In the rows, zero is written as 128.
The rows of D fall into a few groups, which share some directions, and each row is roughly a mix of its group's hidden directions.
D:
[[145  95 177 115 101 124 156 106 146  74 158]
 [120 140 182  90 106 124 169  84  97 140 147]
 [125 178 101 122 160 192 125 136 161 109 123]
 [148 152 143 108 122 138 120 129 128  94 213]
 [133  99 152 136  87 129 152  72 117 128 183]
 [128 116  74 126 133  73 114 156 120 169  94]
 [155 148  91 133 137 131  98 149 160 140 198]
 [134  91 169 117 106 165 136 108 123  65 152]
 [ 87 160 104 134  95 102 173 142  93 137 167]
 [132 104 135 124  70 164  93 132 110  76 151]
 [134 128 156 129 157 108 122 200  96 111 166]
 [103 182 124 130 146 132 142 111 113 195  96]
 [178 128 148 107 156 169  86 126 169 115 153]
 [136 172 120 136 145 179 112 131 165  95 177]
 [121  73 115 185 122  82 119 132 122 160 113]
 [ 57  90  95 131 135 130  81 129 137 123 118]
 [ 86 115  89 118 102 130  58 139 139 102 121]
 [106 140 160 100 131 121 187  73 149 128 103]
 [ 93  54 134 133 120  90 149 130 104 156 118]
 [ 94 126 141  83 137 124 122  83 125 164  71]
 [180 145 109 121 110 118 100 155 133 196 117]
 [ 77 118 140 112 189 139 147 107 128 168 103]
 [192  82 117 126  96 154  89 113 117 137 140]
 [130 103 161 143  87 132 149  73 121 120 182]
 [145 161 132 164 120 161  80 137 134 190 126]
 [174 156 117 128 136 123 164 120 184  83 149]
 [ 96 108 128 139  83 152 140 101 152  63 114]
 [ 83 188 166 138 118 104 173 119 139 132 132]
 [126 198 110  98 145 173 124 146 151 103 143]
 [162 101 175  91 108  78 142 113 152 153 129]
 [147 110 192 108  71 131 137 117 124  98 152]
 [123  72 121  93 133  81 132 122 103  78 114]
 [150  63 155 152 142 125 102 102 140 130  80]
 [ 90  59 117 132 128 154 122 151 119  93  93]
 [139 131 173 148  81 163 142 118 168  87 105]
 [ 80 160 152 127 165 128 189 129 131  99 113]
 [171 180 132 124 116 118 155 187 150 118 148]
 [126 113  95 154 153 106 181  94 176 107 111]
 [108 140  56 141 132 130 143 132 140 174  89]
 [123 112 137 121 152 120 172 165 109  72 176]
 [125 113 120 152  89 141 163  86 143  66 109]
 [ 92 111 143 138 112 104 148 108 103 121  52]
 [ 86 118 112 141 120  85 167 150  72 129 101]
 [110 153 150  97 127 164  76 159  91 106 158]
 [168 118 135 144 124 138 180 129 191 121 163]
 [165 199 132 120 114 160  91 114 146 140 112]
 [130 135 137 145 121 166 136 161 154 207 118]
 [126  73 164 144  98  79 143 113  90 138 141]
 [176 113  93 139  79 124  69 134 123 136 137]
 [ 94 131 119 143  96 156 126 100 163  60 121]
 [151  79 118 128 147 120 131 167 119 197 112]
 [187  81 115 110 127  76 115 139 148 147 138]
 [142 100  79 106 168 112  96 141  88 164 144]
 [156 153 153 106 147 176 117 138 145 102 188]
 [150 197 139 146 102 182 117 147 144 117 133]
 [168  76 100 132 120 111  94 157 169  98 122]
 [165 141 108 183 126 114 178 128 173 108 138]
 [138 200 126 122 102 120 119  90 138  80 137]
 [133 104 193 104  77 137 133 112 142  90 134]
 [117 188 137 145  79 142 116  80 120  98 133]
 [130  93 140 171  87  82 111  94 135 131 166]
 [147 120 103 148 126  89 175 111 177 156  91]
 [160 121 117 133  66 106 120 139 124  65 148]
 [176 106  77 128 100 104  82 150 133 154 124]
 [127 106 150 155  87 136 146  71 132 124 183]
 [103 190 149 139 121 144 152 109  85 170 140]
 [ 94 167 122 174 132 104  91 179 144 138 149]
 [105 157 139 127 121 133 109  94 146  71  69]
 [141 123  84  95 150  80 104 163 115 145  85]
 [145 143 100 145 154 116 182 101 180  93 118]
 [115 130 156 135 117 166  90 157 150 107 193]
 [117 151  68 140 183 111 127 142 116 171 115]
 [119  97 147 172 145 173 144 124 146 165  78]
 [143 102 109 119 169 164 131 134 138 163  62]
 [120  71  86 147 109 102 108  93 143 155  97]
 [176  79  88 119 112 138  77 141 135 134 107]
 [ 60 133 150  93 123 100 100 114 132 171 135]
 [103 129 131 122  88  87 171 127  78 136 169]
 [ 99  68 152 152 137 125 148 131  81 110 165]
 [171 123 128 166 130 104 184 171 138 138 159]
 [116  89 117 159 126 161 148 142 165 190 109]
 [ 94  84 131 113  96 160 112 165 126  97  82]
 [157 173 101 114 112 111 120 155 177 166  95]
 [ 84 157 144 121 178 151 133 139 170  98 162]
 [136 136  93  85 100 129  77 113 135  73 121]
 [134 150 117  82 126  92 170 116 164 106  80]
 [133 170  82 132 135 173 109 109 185 133 127]
 [ 80 110 126 118  99 161 114 142 122  85  72]
 [181 171 147 107 156 134 183 125 130 106 144]
 [162 130 135 111 132 110 203 120 168 100 118]
 [101  53 121 148 136  94 166 136 113 123 143]
 [108 149  84 146 131 152  62 147 164 142 123]
 [138 103 170 119 102 122 165 110 154  65 148]
 [120 142 158 130 142 138 147 121 172  90 197]
 [157 178 128 179 112 146 145  81 104 113 144]
 [ 86 128 146 131 113 105 149 116  99 106  55]
 [119 193 136 139  69 160 113 107 141 124 112]
 [201 132 100 136 154 133 140 156 123  81 123]
 [202  92 128 122  87 101 135 118 152 128 137]
 [154 136 137 101 132 109 204 126 165 110 101]
 [ 88 123 164 127 182 137 152 131 133 100 180]
 [127 174 149 125 114 112 133  86  70  85 130]
 [183 146 119 146  94 147  74 117 123 170 125]
 [184  81 145 104 111  80 117 128 156 147 135]
 [165 140 141 151 132 139 164 116 167  91 186]
 [132  95 147 107 156 106 196 118 103  94 146]
 [104 102 132 132 127 106 140 112 104 121  43]
 [112  52 130 140 132  97 168 117 101 113 143]
 [189 143 162 125 146 137 165 148  94 144 165]
 [142 112  82 100 117 171 141 114  68 100 125]
 [150  79 125 101  98  96 115 132  88  77 116]
 [144 113 107 160 133  96 178  99 171 155  95]
 [113 145  59 145 175 136 109 127 119 166 109]
 [115 106 110 124 119  56 132 156  87 149  99]
 [175 138 126 123 143 118 193 124 169  89 133]
 [128 124 126 161 133 157  64 146  77 139 160]
 [163 118 166 139 138 165  87 102 175 103 151]
 [133 180 146  84 106  93 116 109 117  77 140]
 [121 130  79 110 171 162 131 108  92 163  90]
 [127 106 182 153 111 114  94 147 173  99 163]
 [133 127 164 161 161 141 158 151 107 193 146]
 [ 85 168 114 136 186 158 116 145 132 157 100]
 [119 124  98 140 143 105 178  97 178  85 108]
 [139 122 114 149  94 151 127 156 106  58 165]
 [171  54 114 116 149 137 112 129 146  91 131]
 [131 140 151  94 147  92 117 129  55  95 134]
 [ 89  69 118 139 124 136  92  77 102 119 122]
 [118 151  62 152 120  91  97 169 124 132 149]
 [144  90  74 119 170 134  91 141  90 139 150]
 [128 166 129 153 132 151 100 111 155 195  94]
 [122 141  98 134 187 125 116 120  95  65 118]
 [180  76  87 112 123 134  85 130 131 146 108]
 [118 154  71 149 124 123 132 167  86  97 162]
 [194 164 141 123 147 130 184 125 133 110 148]
 [128 140 142 118 156 107 129 204  92 116 162]
 [100 163  69 143 141 167 113 143  87 137 109]
 [110 119 151 156 108 168  78 149 116 158 176]
 [142 138  73 102 141 144 156  97  96 161  86]
 [152 171  84  95 152 169 105 131 170 130 138]
 [134 123 113 106 182  77 178 108 127 139 103]
 [164 157 114  94 102 108 158 131 186 129  94]
 [147 105 122 178 125 141 142  95 120  68 167]
 [145  84 110 123 158 138  58 155 121 158 123]
 [142  89 158 161 164 176 127 143 148 162  97]
 [104 126 118 122 137 148 114 100 180 140  57]
 [126 195 133  67 136 150 133 156 126 109 130]
 [139 100 111 172 130  92 193 122 162 117 127]
 [122 190 152  71 119 163 140 119 133 101 122]
 [150 116 119 171 183 186 113 129 105 140 144]
 [100 170 144 126 147 194 154 133 135 107  91]
 [ 76  97 129 125 130 127  89 135  81 171 101]
 [140  89 167 109 130 109 167 110 168  76 134]]

One row of each group comes first, with its name. Which group is each row after those in?
[104  63 138 160 138 104 170 144 103 128 155] -> L
[103 119 193 104 148 144 172  93 138 105 119] -> S
[171 121 140 139 128 159 126 165 153  84 182] -> Z
[133 114 156 139 138 168 110  86 162 105  69] -> F

[113 149 186 113 125 176 152 105 119  80 118] -> F
[142 102  93 140 145 104 135 176 110 181 165] -> F
[117 166 190 111 116 139 128 160  99 174 121] -> L
[145  83 184 130 117 122 124 117 158  86 169] -> S
[ 65 135 152 112 153 181 124 103 119 118  97] -> S
[173  65 158  98 114 156 114  97 132 120 121] -> S
[157 200 120 104 130 160  96 110 155 120 111] -> L
[174 154 129 126 113 118 176 113 190 120 148] -> Z
[111 132  66 141 132 152 152 111 144 174  84] -> F
[102 137 144 143 123  99  93 141 199 148  94] -> S
[131  80 109 139 123 138 139 124 114  48 106] -> Z
[162 109 139  87 105  68 140 105 147 167 122] -> S
[137 126 118 126 213 112 131 140 107  97 156] -> Z
[118 184 130 171 144 176 135 122 154 167 139] -> Z
